(in the rows, 128 means zero)
Where one turn sends some rows of the set: a few examples, then the rows asked
ven: [119 134 123 154 146 108 133 103 158 124 155  91 163 134 106 150 129 138
 160 113 107 115 109 136 126 118 128 127 118 158 126 139 117 115 136 156
 105 135 115 130 135 121]
Monod: [128 170 142 128 142  88 125 151 123 133 128 139 110 135 123 127 109 133
 123 142 129  96 123 156 107 110 126 129 142 135 125 107 154 118 127 177
 119 115 108 133  92 127]
veku: [118 135 112 125 149 155 119 134 150 133 151 139 127 110 147 162 104 102
 127 121 129  90 134 146 118 121 144 146 136 149 112 117 122 138 139 122
 112 110 105 125 149 136]
daded: [150 121 130 112 127  94 127  91 126 143 175 132 118 151 125 115 138  95
 132 127 118 120 137  95 132 124 173 133 107 105 133 132 127 129 154 152
 135 126 132 140 141 154]
tegi: [142 131 125 134 133 104 156 130 149 128 124 158 105 115 126 135 142 143
 114 133 121 130 106 151 120 112 131 135 136 155 114 136 169 121 145 123
 116  98 100 144  92 120]
risav: [116 117 142 102 124  93 151 120 145 145 143 123 139 141 131 138 137 131
 135 136  97 127 110 107 110 166 151 113 146 130 147 101 132 139 115 164
 113 124 136 115 158 126]
mur: [133 100 135 126 134 105 105 115 161 104 142 154 105  98 138 114 127 100
 147 125 140 133 131 130 129 152 152 112 135 153 140 157 113 127 141 102
 138 137 128 143 149 127]
Nogaf: [120 120 138 115 139 167 139 121 147 129 141 145 120 120 144 160 105 101
 148 139 148 104 135 144 104 122 139 147 119 138 135 129 142 130 138 122
 126 102  97 138 149 146]
sofaf: [105 117 130 112 144 102 120 108 160 155 141  91 103 147  98 122 119 130
 155 117 117 129 132 119 113 131 162 121 125 128 152 151 153  97 115 144
 109 144  94 110 140 148]
Nadon: [132 132 121 115 133  91 123 100 131 142 169 137 100 156 143 121 121  86
 133 132 126 115 128 111 150 135 168 125 107 116 137 163  93 117 153 150
 124 129 131 136 138 135]
Nirop: [131 136 138 118 151 111 106 124 160  83 143 153 112 100 130 111 125  87
 160 148 133 135 140 141 123 133 137 119 127 159 142 158 125 118 134 130
 140 127 118 157 132 130]
Vaneb: [128 132 149 124 123  80 140 128 124 143 127 116 108 141 143 100  94 144
 126 127 136 111  93 147 135 126 127 104 147 132 141 147 133 119 123 124
  99 123 103 126  85 150]
Sagik: [134 132 136 118 149 151 128 129 119 125 131 138  98 128 110 102  91 116
 142 116 125 124 113  95 140 124 142 111 111 138 173 137  96 120 128 141
 139 127 128 117 148 169]
pefe: [136 119 131 112 155 161 145 120 128 125 132 140  91 126 120 104  97 121
 134 111 126 136 115  96 148 122 145 124 124 140 163 143 109 131 124 125
 148 125 124 122 145 168]
Vuvef: [114 129 140 105 115 101 150 116 142 135 126 128 160 133 122 140 136 134
 129 144 104 123 101 112 114 161 155 120 144 131 153 106 126 123 110 155
 122 132 128 128 158 120]
gav: [119  96 169 129 157 109 112 117 115 159 135 128 118 150 146 121 129 135
 152 127 134 125 130 161 121 124 129 124 121 118 104 121 145 124 132 154
 122 110 157 130  94 106]
lozu: [134 114 142 120 140 109 108 122 159  92 145 148 107  93 136 114 124  85
 162 137 139 133 133 136 129 146 145 118 137 153 138 160 122 122 134 127
 143 125 134 151 143 129]
ritab: [123 128 126 120 143 173 118 125 149 132 143 135 119 120 143 163 105  95
 135 128 132 103 129 147 110 120 145 148 131 149 120 120 133 134 133 120
 122 107 102 126 154 141]
vob: [146 159 140 144 130 112 123 113 110 128 121 162 107 149 137 132 100 125
 111 147 125 119 132 124 142  91 125 129 121 141 140 116 112 102 134 124
 133 103 126 135  82 137]
riri: [114 119 131 106 129  89 149 107 143 150 150 128 132 151 144 132 124 138
 127 128 100 113 105 108 112 163 162 115 138 133 143 105 137 143 119 163
 108 116 136 103 152 136]
fataz: [126 141 146 119 141 115 125  86 152 138 142 105 108 153 108 101 120 144
 161 136 109 141 134 103 124 127 160 121 120 129 164 141 149  83 122 132
 125 141 111 107 126 154]
lag: [113 134 112 140 157  86 117 133 130 137 112 168  91 113 123 129 114 135
 115 123 124 119 102 159 137 132 124 116 130 144 143 151 106 118 117 120
 126  98 128 132  86 123]
Nuri: [136 109 136 134 117 126 117 137 122 126 106 122 108 153 111 102 115 149
 137 122 132 144 137 152 118 125 129 148 161 161  96 125 125 127 132 132
 100 123 117 109 112 117]
tifu: [149 129 133 115 113 139 116 123 136 162 134 119 135 175 118 112 116 133
 136 126 108 145  91 147 122 116 115 135 135 139 132 139 121 135 132 134
 135 104 143 108  78 134]
sek: [129 117 140 141 141  80 144 119  98 145 123 152 138 143 130 116 108 157
 124 149 107 137  93 120 128 129 123 122 113 140 129 127 136 110 168 144
 120 117 112 139 101 120]
bire: [133 125 126  98 159 154 151 122 133 129 141 157  87 112 132 108 100 125
 129 117 124 134 116 105 141 117 155 120 126 135 158 135 118 132 125 110
 146 114 125 117 139 169]
Miba: [123 120 109 148 153 127 112 100 153 125 148 124 151 116 110 176 131 145
 153  98 101 125 118 119 131 121 131 125 105 158 129 128 129 128 137 161
 125 120 124 123 142 126]
Tofo: [113 147 118 111 144 110 104 112 140 113 154 126 125 118 112 142 131 117
 142 127 118 119 149 160  89 128 117 145 141 143 148 111 115 149 104 140
 148 139 144 140 131 161]
Fiko: [143 151 110 152 153  82  89 119 116 163 135 135 116 127 111 117 111 159
 120 109  98 121 112 141 113 114 141 122 134 138 113 119 139 126 144 130
 121 125 120 110  95 127]
nimak: [154 117 133 127 144 121 116 149 124 148 117 139 131 122 121  89 133 121
 140 137 122 119 115 150 133 160 109 123 123 137 110 118 124 128 127 163
 140  71 119 126 108 119]
Natas: [118 128 145 116 141 118 112  95 159 145 145  92 110 159  98 112 117 134
 160 126 116 134 135 103 125 125 163 124 128 126 159 143 154  95 119 136
 117 140 101 108 136 143]
Mog: [160 131 135 133 133  76 112 108 135 152 139 151  82 143 153 123 111 128
 131 136 119 132 143 134 119 120 132 109 122 141 123 146 160 125 147 129
 110  90 120 118  87 159]
ses: [104 139 128 115 173 107 119 111 134 115 136 140 144 118 111 132 130 149
 141 137 100 132 143 150  86 144 124 149 129 147 142 102 139 145 114 135
 149 123 139 137 142 151]
zuf: [140 136 146 130 127 145 115 118 139 152 114 122 121 139 159 117 131 134
 117 123 128 148 122 128 148 128 150 111 141 106 109 146 136 115 107 137
 138  93 107 135  87 115]
Lis: [123 130 114 105 130 103 117 162 120 149 115 120  92 143 118 119 115 105
 129 148 117 169 143 142 119 120 130 134 140 124 125 144 126 115 136 147
 133  78 138 128 106 124]
sus: [141 119 125 113 134  96 119  99 122 150 175 134 108 153 132 119 134  89
 135 138 121 115 134  99 141 141 165 133 111 106 136 152 102 121 150 150
 133 125 140 136 143 144]
suk: [113  92 137 117 119 100 109 138 126 124 136 142  97 148 140 131 129 151
 137 145 112 143 127 117 144 129 120 111 140 145 107 155 121 113 122 167
 138 119 139 102  83 128]
vog: [126 101 126 123 152 122 100 131 116 120 135 112 105 137 111 109 138 131
 109 126 131 126 119 138 162  80 134 122 134 143  96 120 137 128 125 130
 143  99 122 132 103 120]
sigo: [103 135 128 111 158 107 108 113 138 114 147 135 134 116 108 142 132 129
 147 135 105 130 149 156  95 144 118 155 134 141 139 101 123 141 111 140
 160 131 142 138 138 152]
Pebu: [120 127 121 147 148 128 124 101 154 124 152 102 158 127  99 166 131 145
 158 101 103 125 105 130 133 123 132 129 114 153 121 137 116 130 128 157
 112 125 113 129 143 123]

sek -> Fiko
sofaf -> Vuvef
sigo -> ritab
And these:
fataz -> riri
gav -> Nuri

Where one turn sends some rows of the set: a few examples, then the rows asked
Fipen: [112 118 152 161  88 109  85 156 131 139 152 108  80 133 108 132 126 141
 109 117 154 151 121 123 127 109 141 161 120 156 119  73 115 127]
keloz: [141 136 120 145 108 134 105 104 128 119 139 108  87 121 105 151  98 124
 117 106 162 155  94 160 137 101 141 160 120 174 106 108  99 116]
mafuz: [144 143 113  88 120 111 110 138 163 130 143 132 131 116 123 115 118 166
 135 122 156 140 126 107 153 137 131 124 130 170 129 121 135 124]
lotiz: [133 164 132 163 121 145 150 121 123 145 148 150 110 112 133 120 140 121
 105 136 115 147 104 112 146 153 105 114 125 137 135  93 132 156]
pak: [145 123 125 148 146 127 126 131 127 141 164 112 132 118 120 140 128 125
 112  88 171 170 145 117 142 137 119  98 134 133 130 137 118 167]
veral: [119 141 138 152  97 108 120 114 104 136 154 119  71 126 107 139 109 141
 122  99 141 139  93 151 113 123 134 158 129 176 126  87 116  92]
rir: [159 138 130 133 177 127 109 126 123 125 131 145 145 129 119 134 124 116
 127 109 169 162 134 109 142 124 119 112 131 159 126 117 151 131]
vip: [134 106 137 150 116 105  77 143 137 132 143 108  79 120 116 134 128 129
 105 101 159 146 105 142 128 110 161 164 125 162 125  90  93 134]
Dil: [137 130 138 181 134 136  95 136 120 125 149 126 102 123 101 143 141 111
  97 129 148 146 111 132 128  95 140 169 102 150 107  91 103 137]
Sefif: [129 150 110 101 108  99 119 137 154 142 125 138 107 126 122 112 121 145
 132 113 145 152  98  96 145 133 118 120 145 165 136  80 159 124]
Vemi: [165 152 108 118 156 138 114 112 129 120 140 148 134 111 120 100 123 150
 142 120 151 132 135 106 153 119 119 143 134 175 122 121 139 126]
seno: [139 150 130 161 106 126 123 101 118 140 147 137  91 119  93 151 108 127
  92 115 144 141  87 163 127 112 142 133 105 163 100 108 103 118]
levez: [123 149 130 172 111 151 119 124  95 126 158 134  83 134  90 158 115 137
 119 107 150 140 107 159 131 110 117 147 107 152 103  98 116 115]
kezu: [133 135 154 138 126 112 126 103 144 145 147 116 121 104 146 133 134 110
 109 104 163 174 143 117 133 155 147 104 143 171 154 114 130 141]
luner: [149 132 106 126 135 142 132 136 132 134 179 116 124 111 125 126 139 154
 121 112 140 139 135 111 150 150 112 127 123 129 122 144  97 156]
lol: [119 139 138 161 140 114 137 157 113 128 166 106 136 119 128 128 121 144
 142  94 159 160 142 115 127 140 103 124 146 143 162 115 145 144]
dorom: [123 151 101 150 131 142 131 160 118 120 149 132 105 118 123 119 126 157
 153  91 148 138 115 129 156 127  95 135 145 139 154  96 147 160]
zasi: [120 132 122 147  85 118 121 121 123 135 164  89  82 130 100 152 105 136
 113 105 150 158  96 140 120 114 125 158 121 155 108 105  95 112]
Zus: [133 139 136 145 109 124 105 142 106 127 140 132  86 145 100 143  90 148
 125 117 141 139  82 153 130 120 118 148 114 158 108  90 119  96]
Rugub: [124 148 119 144 113 145 133 141 124 126 177 116 118 105 130 108 128 173
 150 105 150 136 155 119 152 140 107 141 140 153 148 123 128 152]
pumo: [110 138 148 175 110 101  98 159 121 134 149 137  95 122  95 130 135 144
 111 113 148 130 110 140 115 100 146 158 113 164 132  73 131 122]
zunes: [137 164 142 137 120 124 147 118 135 143 160 146 131 102 134 108 139 146
 114 146 116 132 125 107 135 161 123 124 121 162 141 114 130 125]
mizor: [135 135 135 118 128  96 112 141 151 131 133 110 144 124 127 123 103 135
 135 109 174 176 131 102 136 127 124 116 147 170 144 110 153 127]
Penav: [142 145 137 122 116 134 127  84 135 147 163 135  99  97 142 109 150 138
 117 114 141 142 152 106 145 159 142 126 137 177 136 115 121 134]
vife: [142 146 165 163 150 114 138 125 109 145 148 142 137 120 137 119 125 119
 114 125 134 156 127 107 124 157 115 105 133 154 146 104 146 129]
roz: [120 140 125 130 103 131 134 101 139 144 154 113  76 105 153 124 152 118
 119 102 139 161 124 108 144 160 129 133 152 159 154  89 121 147]
navas: [149 125  80 124 130 130 128 133 144 135 152 105 107 114 124 126 127 133
 121  90 152 158 104 116 157 127 111 123 142 128 124 123 104 175]
sabut: [140 131 148 190 126 120  93 157 115 128 138 139 107 125 103 119 111 137
 104 127 140 132  99 146 131  95 135 157 110 154 117  83 115 138]
bak: [157 158  94 123 153 137 123  97 140 127 121 155 117 109 117 121 141 109
 121 114 151 150 106 108 151 110 125 132 135 168 121  99 146 140]
ras: [144 117 128 164 121 102  93 122 127 146 151 120  91 116  96 130 137 117
  85 107 152 145 109 125 119  92 156 153 115 158 101  97  96 139]

keloz -> zasi
Fipen -> pumo
zunes -> Vemi
And these:
mizor -> lol
lotiz -> bak

Where one turn sends some rows of the set: a few examples, then the rows asked
fik: [111 172 112 146 151 152 139 127  92 128 143 119 136 103 128  95 141  92
 166 161 129 116 124 132 144 125 138 116 121 145 120  86 122]
zuful: [124 164 155 124 122 133 129 127  93 109  96 123 133 143 117 122 131 104
 128 154 169 154 144 150 117 100 165  93  95 156 132 127 109]
masu: [119 166 147 127 119 124 138 130  92 108 100 109 138 134 122 128 120 113
 132 166 169 142 149 151 112 105 174  86 115 148 133 126 109]
beveg: [119 152 138 131  99 130 118 150 129 117 104 136 158 123 147 145 138 125
 105 122 153 129 142 134 139 153 118 146 116 159  95 138 155]
tusu: [100 122 153 114 137 124 153 154 124 134 107 139 126 139 129 110 144 120
 126 164 129 122 147 146 160 144 147 119 122 155 139 136 126]
dulo: [151 146 108 149 125 159 144 116 113 154  91 117 129 100  94 148 100 114
 136 150 141 143 136 135 116 159 156 117 117 155 124 120 149]
Mil: [130 139 138 132 110 127 111 155 113 105 108 133 150 129 141 141 152 126
 111 119 131 128 132 134 150 151 125 150 116 163 102 125 154]
niliz: [111 126 151 122 135 123 154 146 128 131  93 141 128 126 130 109 136 116
 122 159 120 118 144 144 166 149 126 119 132 129 137 146 126]
sipi: [154 178 143 115 121 146 141 152 135 132 132 157 142 115 140  92 117 102
 131 148 147 118 103 162 145 116 117 112 142 109 140 127 148]
numun: [113 176 146 117 119 131 126 133  93 107  98 116 131 138 130 137 121 104
 123 158 169 139 139 140 100  99 171  96 115 152 125 129 107]
bip: [139 153 105 114 164 138 145 129 109 155 144 110 128 125 126 146 111 128
 149 153 120 130 120 116 108 132 138 109 122 112 117 122 120]
fupa: [135 147 120 115 164 148 153 131 109 152 143 112 127 116 131 146 114 138
 148 155 125 132 119 119 101 129 135  99 113 114 129 118 119]
luded: [150 179 153 109 126 134 143 148 131 126 130 151 126 127 138 104 119 115
 127 153 131 119 105 158 146 104 111 112 149 110 132 136 136]
Vik: [145 151 107 119 159 145 152 136 107 151 146 112 120 120 126 154 117 134
 147 153 121 130 127 114 102 131 135 107 124 124 118 115 125]
Tago: [146 168 187 123 107 174 134 108 126 128  93 126 158 135 135 124 133 102
 156 150 165 141 124 135 129 110 136 121 112 138 112 116 157]
fakat: [141 191  99 125 110 127 115 143 116 123 142 106 146 120 133 125 144 126
  91 132 182 134 139 134 120 124 125 110 123 129 124 134 131]
biv: [160 184 149 114 121 144 152 151 137 129 117 166 137 117 138 106 108 105
 139 145 141 132 112 161 149 117 119 114 136 108 135 130 134]
zikim: [110 174 107 142 149 149 129 128  93 128 144 121 132 106 136  99 139  90
 166 161 131 122 124 134 148 132 141 117 119 133 111  92 108]
Mafeg: [146 144 113 144 129 164 137 126 111 148  84 116 120 100  98 154 100 108
 131 157 134 151 137 136 119 155 150 119 121 153 125 114 154]
rerir: [133 188 133 161 103 151 136 121 133 142 134  93 159  82 112 135 108 107
 144 141 138 118 134 144 152 159 134 137 140 136 124 109 131]
Gatad: [158 185 137 125 108 131 141 155 137 137 127 159 129 114 128  96 123 115
 137 149 144 119 119 159 154 106 121 120 143 105 132 126 125]
Kesug: [124 134 138 124 102 130 116 148 118 110 109 131 160 129 141 146 150 132
 124 128 142 130 132 127 129 158 121 148 109 158 101 130 163]
Rep: [108 120 121 116 109 181 130 128 106 130 107 131 121 111 106 106 140  80
 133 133 134 127 127 127 116 141 148 109 111 149 129  80 136]
Ruvut: [133 138 142 134 109 151 114 145 115 112 110 138 152 124 148 143 148 133
 111 109 151 117 128 126 135 138 120 136 114 169  98 129 162]
bovi: [113 124 119 125 105 183 128 132 112 132 103 122 123 112 109 104 152  83
 138 137 146 114 125 129 112 138 146 113 106 152 116  80 134]
fonus: [124 186 107 120 119 124 118 144 105 120 136 107 147 126 121 118 145 123
  86 120 184 129 135 128 129 125 127 122 110 133 120 131 125]
Toli: [133 172 185 111  98 165 134 116 133 132  92 134 164 137 137 120 117  97
 140 134 167 134 120 136 124 101 125 118 118 137 118 121 154]
gogir: [109 172 154 118 125 131 138 129 100 120 104 121 127 136 128 145 127 106
 138 166 158 151 150 145 110 105 168  98 106 162 145 138 114]
Ked: [128 149 143 105  99 163 133 142 136 134 158 112 154 104 123 130 113 114
 133 109 133 105 109 131  93 133 152 121 133 127 120  94 117]
digid: [108 116 155 117 133 125 146 154 119 122 106 138 117 120 126 115 140 122
 127 162 127 113 142 154 152 146 128 115 125 129 144 146 120]
Voki: [150 143 115 152 119 159 144 125 114 153  82 121 128 102 105 151 102 110
 139 157 129 144 125 133 107 158 144 118 116 149 128 122 156]
vis: [118 120 151 116 134 121 145 149 123 122  99 151 117 135 114 120 133 125
 121 162 134 129 138 150 157 152 125 121 112 142 134 148 128]
san: [115 142 137 102  99 161 139 143 131 143 156 117 155 107 118 141 112 119
 139 112 127 104 116 119 101 135 143 123 134 124 119  97 120]
koz: [128 147 144 108  97 168 142 144 126 133 151 114 154 107 117 142 110 112
 136 100 126 107 117 127  97 137 138 125 134 121 113  99 116]
gogu: [127 188 138 160 109 161 145 120 121 133 128 100 166  80 108 130 104 105
 142 135 145 119 134 141 146 156 136 143 143 140 110 107 127]
lovaf: [147 170 167 121 104 168 140  99 130 118  90 139 165 131 129 130 123 111
 151 138 163 132 123 128 133 107 116 112 122 151 119 121 166]
Kazup: [132 189 111 128 112 112 119 139 110 127 145 122 141 117 116 111 137 133
  93 130 175 124 128 128 111 111 136 121 118 121 126 140 122]
zove: [107 172 105 146 148 142 136 136  91 124 139 117 139 107 131 108 139 100
 165 166 134 114 128 143 154 134 140 110 113 141 115  84 117]
zod: [124 192 137 165 110 161 136 124 123 146 129 104 164  75 115 136 108 104
 148 142 140 121 138 140 148 145 147 136 139 141 113 106 128]
til: [115 121 120 118 103 184 126 132 108 135 112 133 116 107 107 106 140  85
 147 125 137 115 123 134 116 140 145 115 108 151 131  86 127]
zok: [128 196 113 131 120 113 120 133 109 111 139 109 145 124 134 112 148 128
  88 137 168 134 138 136 127 111 129 110 128 137 114 133 123]
tuv: [145 174 184 109 113 166 140  94 131 116  96 130 151 136 125 127 123 106
 145 148 166 147 119 126 121 106 133 116 119 136 120 118 151]

bovi -> zove
biv -> tuv
bip -> koz
And these:
luded -> Toli
zod -> dulo
lovaf -> gogir
fakat -> Kesug

